In the data rows, the value 500 means zero.
Here are some points:
  531  600  484  397  563  500  569  666  857  824  745  766  672  583  590  581
  229  385  462  516  508  309  221  507  458  165  379  435  664  874  725  451
  367  533  498  641  587  374  648  754  729  528  505  625  643  721  710  529
  558  675  909  606  764  424  675  584  569  405  366  418  383  270  246  391
  483  830  830  842  647  309  660  497  401  268  226  325  307  563  412  433
  482  409  500  506  352  521  518  650  731  723  778  707  400  379  616  589
  382  394  216  313  458  396  490  742  570  490  537  642  435  622  749  847
  456  221  192  379  527  298  522  414  597  346  488  525  749  783  651  736
  379  342  332  359  453  550  301  597  492  786  639  684  381  437  589  672
  485  698  795  545  699  433  480  361  418  397  396  249  365  272  326  477
  525  222  324  437  406  563  420  487  627  669  753  533  339  283  429  617
  602  695  778  661  709  347  697  563  350  390  360  486  382  396  316  413
  336  657  724  842  531  242  342  331  264  234  432  160  626  418  267  408
  757  236  276  286  397  871  423  308  423  665  598  500  390  393  599  490
  632  365  577  502  587  676  646  455  585  581  616  567  524  462  389  535
  443  360  265  194  354  726  278  266  401  519  599  356  556  420  393  449
  528  699  660  474  587  303  399  337  303  294  311  386  333  453  414  410
  717  655  327  525  624  707  639  324  401  571  402  484  386  436  306  506
  731  648  479  548  541  584  618  553  571  580  502  574  368  595  369  370
  527  489  621  779  358  525  348  647  341  352  186  446  700  590  363  417
  511  651  551  396  770  523  708  473  601  682  554  657  552  482  709  363
  425  581  400  447  689  370  589  737  734  729  551  674  638  699  735  718
  383  571  618  586  366  436  250  432  284  329  217  348  499  329  329  335
  248  424  462  329  372  441  272  384  281  373  307  294  677  848  638  338
  721  626  529  519  372  399  472  507  459  610  412  454  455  378  403  423
  661  370  363  384  355  773  460  563  523  640  710  475  488  418  358  411
  377  513  298  331  591  461  527  553  545  558  528  708  541  538  708  847
Here are 20 more points, each followed by its number:
  426  520  697  678  524  270  403  316  390  296  325  258  357  419  208  308 0
  294  363  431  437  442  457  443  508  646  815  716  622  369  435  781  723 1
  366  396  326  449  431  478  354  627  788  637  607  532  615  544  694  669 2
  586  463  455  455  408  579  381  741  762  831  723  571  513  498  546  632 3
  427  419  652  795  608  393  404  479  333  241  373  434  347  554  439  502 4
  552  526  327  446  361  760  420  577  488  592  594  596  412  371  427  484 5
  440  324  426  426  564  314  451  457  430  582  583  644  722  616  718  607 6
  573  462  390  567  479  327  499  505  707  590  429  567  489  450  640  770 7
  265  550  564  596  650  412  542  773  472  489  365  529  580  754  530  534 8
  672  488  369  395  440  747  409  333  411  378  470  354  500  381  417  281 9
  504  765  563  478  695  455  719  569  557  674  631  567  493  455  481  484 10
  846  684  499  470  500  720  777  691  565  619  713  523  548  321  523  558 11
  501  399  516  483  393  389  408  360  527  347  472  610  796  711  641  513 12
  494  701  792  851  818  377  291  422  518  488  494  547  532  575  432  454 13
  373  179  473  513  404  272  303  484  318  313  474  605  645  788  747  469 14
  447  448  194  211  283  486  393  387  414  565  515  534  361  444  430  449 15
  425  360  357  336  342  564  578  605  687  614  570  767  466  561  585  786 16
  573  780  506  512  502  473  550  530  401  189  261  362  334  474  348  356 17
  633  705  439  621  651  535  869  703  609  486  491  464  513  433  424  553 18
  430  355  487  404  434  419  495  810  649  637  652  725  647  584  658  610 19
Which of these numbered points is nearest to each point below, looking only along the 3 directions in which the first points spread most? Its number follows each.
  649  423  320  527  411  853  569  626  485  700  829  558  459  442  463  412 > 5
  458  712  581  700  637  550  500  322  430  428  373  433  388  465  363  333 > 17
  308  610  626  657  542  376  412  675  468  403  509  451  602  691  574  374 > 8
  504  286  323  362  381  600  374  419  547  608  483  373  503  438  461  574 > 15
  821  449  483  473  736  784  671  507  399  723  585  621  486  372  439  414 > 11
  483  496  529  482  447  363  443  560  740  641  655  720  599  642  691  800 > 19
  453  553  649  639  516  318  307  430  392  214  338  415  742  791  435  324 > 4
  490  446  537  338  369  663  512  531  723  687  760  797  398  404  408  639 > 3
  356  761  839  654  743  570  659  415  410  459  375  424  687  484  484  456 > 13
  521  706  513  636  633  529  538  440  461  326  352  358  404  400  390  304 > 17
  659  441  420  356  376  787  497  344  438  414  408  361  392  351  361  425 > 9
Now 20 new points, numbered from 0 again:
  324  480  313  359  263  432  500  354  524  649  674  573  377  460  438  571 0
  333  563  352  545  663  472  507  690  593  438  371  749  831  731  714  426 1
  282  435  474  288  342  425  519  648  664  435  456  570  662  607  819  535 2
  408  480  709  848  546  292  495  357  326  430  408  239  450  424  248  383 3
  252  270  281  342  240  493  237  279  538  581  695  632  542  361  469  670 4
  569  653  744  502  620  375  650  622  647  505  302  584  574  467  580  489 5
  438  688  705  664  661  485  588  524  230  201  226  354  483  515  515  381 6
  416  331  243  379  329  457  406  525  608  702  550  757  418  468  506  844 7
  281  543  620  648  588  379  326  488  522  374  300  370  711  391  633  516 8
  786  601  574  322  629  555  561  438  535  330  536  494  489  394  394  520 9
  511  816  757  751  686  158  568  610  410  444  290  298  459  381  559  401 10
  466  402  405  449  505  507  460  784  727  657  540  677  653  652  564  766 11
  501  418  323  511  555  480  453  668  609  485  592  707  622  453  673  721 12
  427  332  523  460  536  349  523  520  413  595  520  601  825  686  791  854 13
  459  422  357  395  425  594  619  686  647  755  697  737  421  415  631  730 14
  554  623  667  576  619  468  752  480  562  593  438  514  529  478  490  539 15
  679  671  453  432  517  899  614  515  369  345  373  373  370  471  378  352 16
  373  430  463  625  392  435  527  666  399  219  519  513  655  579  599  446 17
  340  456  358  367  404  750  590  459  494  715  724  281  358  306  371  247 18
  403  575  552  544  323  293  525  744  546  409  383  300  558  470  610  490 19
Which of these numbered points is nearest to each point below, looking only along the 3 directions in which the first points spread most? Its number follows each.
  597  536  180  423  614  707  596  540  783  687  812  636  474  426  715  742 > 14
  326  502  453  386  482  574  558  717  689  637  590  674  547  661  598  513 > 12
  558  706  851  636  525  293  638  559  473  329  313  516  399  376  404  395 > 10
  595  589  509  454  603  616  685  386  662  443  643  458  311  417  445  433 > 9
  406  350  565  436  317  394  372  382  474  241  301  381  799  823  799  637 > 17
  830  323  338  464  428  804  488  399  516  607  533  410  305  472  533  307 > 18
  555  664  410  440  659  627  628  288  568  263  479  480  318  322  502  565 > 9
  604  256  289  356  407  818  488  436  560  696  610  379  468  295  286  240 > 18
  411  602  754  800  673  251  387  452  479  426  376  209  479  450  366  363 > 6
  526  413  351  404  302  770  506  552  608  718  760  524  417  490  505  474 > 0
  427  344  266  300  286  489  488  460  713  628  692  645  505  481  590  829 > 7
